Each path is a new rotation, seen through one point. The rows after it are directions, each followed by how far the rotation turns it, in degrees per step (0 if it stays put).
Each turn is a multiple of 5 degrees from 10 to 175, or 0.
Each row of a path follows its step; steps can be skipped.
path 1
step 0: [-15  31  30 -42 -38 -29 -13 -14 -12  -9  11 -27 -18  12  11   7  19  18
 -34  -1  11  12  -8  -1   2  21 -11 -33  -2  28   9   0  26   2  42 -15
   1  22  -6   0 -41   0  19   7]
step 1: [  6   9  47 -52  32 -16  24  -8 -12  21  -1  -2  -7   7  18  14  29  -5
 -17  28   7   5  -5  -7  37  -4   5  -2  -1   6  26   9  -2   7  12  12
  24 -17 -28 -39  11  41  10 -20]
step 2: [  0 -15   4  14 -10 -15 -17  -5   8  27  22  20 -17 -13  32  26  -4  20
  -3   7  40  13 -14  15  22   5 -13  36   8  41  24  28 -26  13  28   2
 -11  21 -25 -25  39   0  18  -2]
step 3: [-19 -19   9 -21  30  -9 -18  -8  -2  29   4  25  31  29  33 -14   7  31
  10 -34  16 -28   1  20  -6  12 -29 -25 -25   0  -2   8 -20   2   1  -2
 -47   3 -17   8  22  10  36 -12]
step 5: [ -2 -47  12   7   8 -39 -29   1  14  -1 -14  21 -11  25 -38  -6  21  18
   5  -7  34  -9   7  15  21  16  -7  -2 -20  -1   2   9  25  15  -3  22
   7   6 -13 -21 -44  31 -40 -10]
step 6: [ 28 -40   2   6 -12 -31 -22   1  -6 -37  22 -17 -11  26  26 -19  49  -6
  -7 -11   7   6  20 -10 -10 -10  25  21  17   2  23  -5   5  -3  30  -2
 -32  17   3 -14 -16  18   3 -40]
step 9: [ 25  13  41 -33  -9   4  16 -56  23 -14  22  20  31  21   2  17 -21  26
   4  -9 -17  -2 -30  11  19   7  -8  -7  -9  -4  11  -6  -3  -8  28  18
  -9   2 -20 -21  -8  40 -11 -19]
step 11: [-36  17  20 -21  -3 -10 -19  30 -21   9  23  28  21   4  14 -28 -19  21
  17 -18  57 -18   2  11 -21  29  -2 -16  13  16  22  -8  11  -9  16  -9
  -5  38 -13 -23 -21   9   4  -6]
step 12: [  5   2  13 -20  21 -14 -31  31 -12  12  -4 -16 -19  46  29 -16  24  11
  10 -19  -2  20 -30   3   3 -13  13 -36   5 -19  11 -19  10   7   8   9
  31  17 -24 -33  -3  12  47   3]
step 13: [-11 -35  17  11  33 -27 -22 -11 -15   2  14   1 -41 -11   9 -13 -18  -8
  23   0  11   5 -19  15  46 -18  -9  17  13  18  -8   3 -11 -12  -5  43
  12  15 -41 -21 -11  36 -12   5]
step 14: [  4 -32  -3  12  -9 -48 -22 -14  11   1  22  -4 -19  17 -24 -18  10 -12
  -7 -46   7  17 -11   7  15   6  -8   3 -23  19  -7  -5  -4  -9  11   5
 -52  28   7   2  45  25  21 -17]
Speeds:
[  2   2  -4   1  -7   0  -2  -6 -12  -4   7  -1   4   0  -2   9 -12   2
  12   4  -1   5  -2   6  -4   2   0   8   7  13  -3   0  -6  -6   6  -6
   5  12  -5   3 -11  -2  -4  -6] => 160
[ -6  -4 -14  -3  -6   7  -9  -2  -2   1  -1  -2   6  -4   1  -5  -8  -1
 -11   0   4   2  15  -3   9   9  -7   0  -6   1  -4  -5  12  -1   6   4
  -6   6  -5   2  -3   6   5  -4] => 130
[  2  -7   4   8 -11  -3  -3  -1  -6  -2 -11  -1   5  -5  -6  -5  11   2
   8  -7  -4   4   5  -3   1  11  -3   9  -2  -9   1  -6 -10  -7   5   5
   3 -13  -5   4  -2  -6   0  -5] => 35
[  4   4  -1  -7  16   4   1   1  -5   9 -14  -5   8   8 -12   1   2  -1
   2   2   4   0   1   9   1   5   9   4  -7   1  -4  -1  -2 -12  -4  -3
  -5   2   2  -2   4   9  -2  -6] => 175
[ -2  12   9  -4  -3   4   9  -8   0   6   2  -4   3 -10   1  12  10   3
  -5  -3   2   6  -3  -4   8  -4 -11  13  -1  -4   8  -5   5   0  -1  -7
  -4   3   9   8  -3   4   0  -1] => 45
path 2
step 1: [-19   0  -3  31   9 -11 -15  11   3 -21  22  20   9  17  -9   5 -12 -24
 -11  34  19  21   3 -12  35  -2  -3 -25   7 -13 -37  10 -26   9  59 -11
  22 -21  13   1 -18 -26  -6  22]
step 3: [-23 -24  38 -21  -9  29  -7 -27 -14 -30  -6   0  22  -4 -13  -8 -13 -25
 -17 -17  24 -14 -18  15  10  -9  41  -7 -17 -36  11  40   8  15  27 -10
   2 -11  -6 -28 -24   7 -11  10]
step 4: [-11  -7 -14 -14  26   0 -18  34  44  -6  34   0   4  10  -1 -11  -9 -13
   1  -4  17  22 -10  14  26 -26   8   1   8  -5 -21  48  -2  36  -4  -9
  -7  -3  21 -26 -29  20 -25  33]
step 5: [-21   1  16 -33  20  14   0  26  20   2   9 -43  17 -12  11  -8  37  18
  13  15  -6 -15 -14   8  26 -26  26   2  44 -35  -6 -23   4   5  24  15
 -15  -2  -9 -32 -24  -2  -1   1]
step 6: [  9   2  63 -12   1  31  -5  12   4 -13  14  11 -16   8  -8   3  -3 -11
 -27   2  -6  14 -11  18   3 -26 -24  -5  19 -32  21   0   8  35  32  25
  -5 -16  25  -4 -25 -10 -28 -30]
step 8: [-23  -4  14  -2  28 -13   3   0  -5 -12  22   7  -1  -4   0  13  30   1
 -18  48  14 -16 -27   6  34  21   1 -28   3 -26 -16 -15   1  -1  20 -36
  -2 -16 -10  -1 -43 -44   2 -18]
step 9: [-16 -11  14 -18   6   6  -9 -32 -15 -22  12  11   7 -18   3 -11 -15 -42
   9  23 -16  -4   9 -26 -14 -13   4  -8  -7 -24  -1  29   6  27  -2 -15
  25 -48  12 -31 -38 -12 -23 -31]
step 10: [-42 -45  -1 -10  -1  -3  -4   9  25   0  -1 -17  25  -7  -8  -3 -23   2
 -23  -9  15  -5  17  -7  42   0  43 -14  11  18   7  41   9  24  16 -29
  10 -10  19   0 -39  -2  -8   9]
step 11: [-16 -13   5 -19   2  -7  -6   6  23  -3   8 -13  25  20  19   8  -9 -21
  11  27  26  16 -45  12  31  -2  15 -37  48 -28 -13   4  -9  -2 -19   6
 -19  -7  18 -45 -18   3 -16   5]
step 13: [ -7 -27  31   2  -7   8 -14  43   2 -15  11   6 -24  23  -2  -5  -9   6
 -24  25 -10  21 -23  -2  37 -26  32  -8   7  -7  -9   6  10  10  61  21
  14  -6  18  19  -5   8 -17  13]
step 14: [ 12  11 -11 -21 -19   0 -13  18   1 -22  19   8   4  13  -4  11  30  -1
  15  25  20   0 -34  24  21 -10   5  19  -5 -29 -15  13 -38  -2  38 -10
  12   1  14 -24 -31 -50 -21  -8]
Speeds:
[  9 -10  -6   0  13 -11  -3  -8  -8  -4  -8   3   0  -4  -1   4  -6   3
  -1  -6   0   0   8   1  -1   5   9   2 -10  -9  -9   7   3  -3  -3 -10
  -1  -2   0 -10  -8   0   2  -2] => 55
[  5  -5  -1  -5   4   3   2   3  14   4  -3  -4  -6  -9  -1 -11   2  12
   0   1  -1  -7   7  -9   8  -6   7  -9 -10  10  -5  -2   3  -7  -2   2
  -3  -8   3   5   6  -4  -4   2] => 135
[  9  -4  -5  -2  -1  -3  -4  10  -8  -1   2  -1  -9  12  11  -6  -3  -2
  -4   8  -8   3 -11  -8   2  -1  -4  -1   0  -1  -1   6  10   4 -16   1
  -3  -5  -3  -1   3   5  -8  -3] => 160
[  4  -7  -9   4   4  -7  -7   0   3   4  -2   1   7  -1   6  -1  13  -7
   6   6   3 -10  -1   3  -2  -6  -2  -8   2  -6   2 -16  -2   4  -1  -6
  -3  12  -2  -6   5  -8  -7  -3] => 115
[  8   7 -10   1   1   0   4   6   5   2   3  -6  -6   5   0   6   1  -3
   7  -7  -4   2  -9  -5   2   1  -1 -12  10   8  -3   4   0 -12   6  -8
  -1   4  -7  -6 -12  -8   8   3] => 115
